128 stands for zero in the data rows.
Here are some numbered points:
[106 124  75 125 181 157 184 138 198 159  85  75 123 171  89 142 123 171 138 147  94 142  85 171 104 157 112 114 142  85 109 127 109] 0
[ 89 148 176  96 162 114  78 114 151 160 123 162 167 176 157 122 157 133  80 167 114 152  80 114  89  89 104  75  90  80 126 134 181] 1
[145  83  80 178  99 181 152 176 122 121 181 167  85 171  80 170  75 138 104 157 123  75 109  94 176 176 160 133 161 142 150 116  80] 2
[120 132 138  92 138  80  90  89 114 124  80 123 157 167 147  94 162  99 162  75 142 176 157 128  99 114 149 157 117 162 120 134 171] 3
[151 108 104 148  99 142 171 167 126  87 152 133 109 162 104 146 114 176  85 147 147  94 142 114 176 118 107 114 129  85 134 145  99] 4
[100 147 167 110 171  99 124  80 101 151  80 118 181 109 152  91 176 123 128  80  80 181  99 162 138 118 119  85  78 157  61 135 176] 5
[160 133 128 148  85 176  59 109 163 148 176 176  94  85 142 135  80  80 176 138 181 133 114 138  85  75 191 171 142 147 163  36  94] 6
[143 120 123 154 109 147 147 171 108 117 157 138 114 133 109 130 114 162  99 152 133 104 123 104 181 142 119 133 122  99 134 142 104] 7
[ 96 142  85  86  85  94 133 109 121 106 162 176  80 147 138 133 152  80 138 104 157 133 181 142  80  80 143 152 213 181 183  36  75] 8
[ 88 154 176 112 171  89 119  85 111 170  89 123 176 109 162  86 171 123 152  89  80 176 138 167 138 109 139  99  90 176  68 121 167] 9
[107 152 142 108 176  89 137  99 120 133 114 123 176  99 162 104 181 128 104  99  94 176  94 147 138  99 103  80  95 118  95 128 171] 10
[151 128 138 109 128  94 122 109 130 141 138  94 147 142  94 145 142  85 133 142 128 157  99 157  99  94 118 118 109 138 126 133 162] 11
Which three points above are nearest to each new point, looking only along the 4 directions in which the numbered points spread most? Their numbers follow each, nearest first.
[ 72 192 157  86 176 114  93  75 131 137 104 171 181 176 176  82 157 109  75 133 142 142  80 176 104  94  75  80  76 176 102 174 176] 10 5 9
[175  48  75 199  80 176 142 176 121 158 176 114  80  80  99 215  85  99 104  75 162  80 176  75 147 171 166 147 205 171 149 131  80] 2 4 7
[  3 224 181  53 181  75 126  75 245  35 109  99 171 181 181   8  75  75 181 171 162 157 152 181  75  75  20  89 114  75 171 175 157] 11 10 9
[114 117 152 127 142 171 121 123 115 139  94  94 128  85 171 129 138 123 152  99  99 138 147 114 114 147 135 128 130 109 115 128 128] 11 3 10
[144 118 109 147 123 123 138 147 100 121 142 128 118 123 118 131 114 176 123 123 133 114 138  99 171 147 129 142 123 109 119 128 123] 7 4 2
[101 136 171 112 152 133 119  94 100 165  94 128 157 123 162 108 152 114 142  94  85 162 152 152 118 123 144 114 108 167  90 118 133] 3 9 10
[ 98 132 157 117 152 147 125  99  98 153 118 142 157  94 157 107 152 109 123  94  80 162 142 142 128 152 134 104 115 176  88 106 123] 3 11 10
[156 166 114  98 118 181 102 128 176  84 147 157 147 138 152  99 104  94 167 147 167 138  99 152 133  89 154 162 103 171 140 115 142] 11 6 3
[133 143 114 122 152  85 190 118 118 132 109  89 118 114 147 145 176 157  89 152 138 157 162 138 114 109  91  85 109 114 126 132 138] 11 10 3
[141 109 118 152 118 157 141 147 118 132 152 133 114 118 123 133 118 181 123 157 138  99 147 104 171 142 126 147 118 123 127 132 114] 7 4 2
[127 134  94 120 167 181  55  94 167 121 123 181 142  75 181 152  80 152 181 152 176 181 152 167  89  80 161 109 135  89 126 165  99] 11 1 6
[ 73 176 157  87 171  80 197 114 189  88 142 162 152 176 167 109 118  85  80 114 171 128  89 118  75 104  42  89 122  80 176 190 176] 11 1 10
[ 83 143 176 100 162 109 123  80 100 139  80 109 171 128 171 100 171  99  94  75  75 171 128 157  99 114 136 118  97 162  66 122 157] 9 5 10
[175  93 123 182  75 147  91 157 105 150 171 147  99  80  85 181  94 162 157 114 171  80 147  80 152 176 174 176 158  99 159 114  94] 2 7 4
[141 128  99 147 138 176 135 171 199 142 167  99 138 104  99 120  89 104 176 181 138 104  94 138 123 147 140 176 146 138 146  84 142] 11 7 4
[ 95 133 162 111 157 118 123  89  92 147  85 118 162 133 142 100 162 109 114  85  75 167 109 152 142 138 120  94  95 152  85 119 157] 10 5 9
[119 164 171  78 133 152  94  99 157  99  75 171 162 167 118  91  99  94 171  89 109 171  85 181  80 104 156 167  78 181 130 191 167] 11 3 10
[127 117 147 134 147 138 136 133 100 141 104  94 114  80 128 134 157 142 118 104  85 133 114 123 133 162 116 104 130  99 139 116 118] 11 7 10
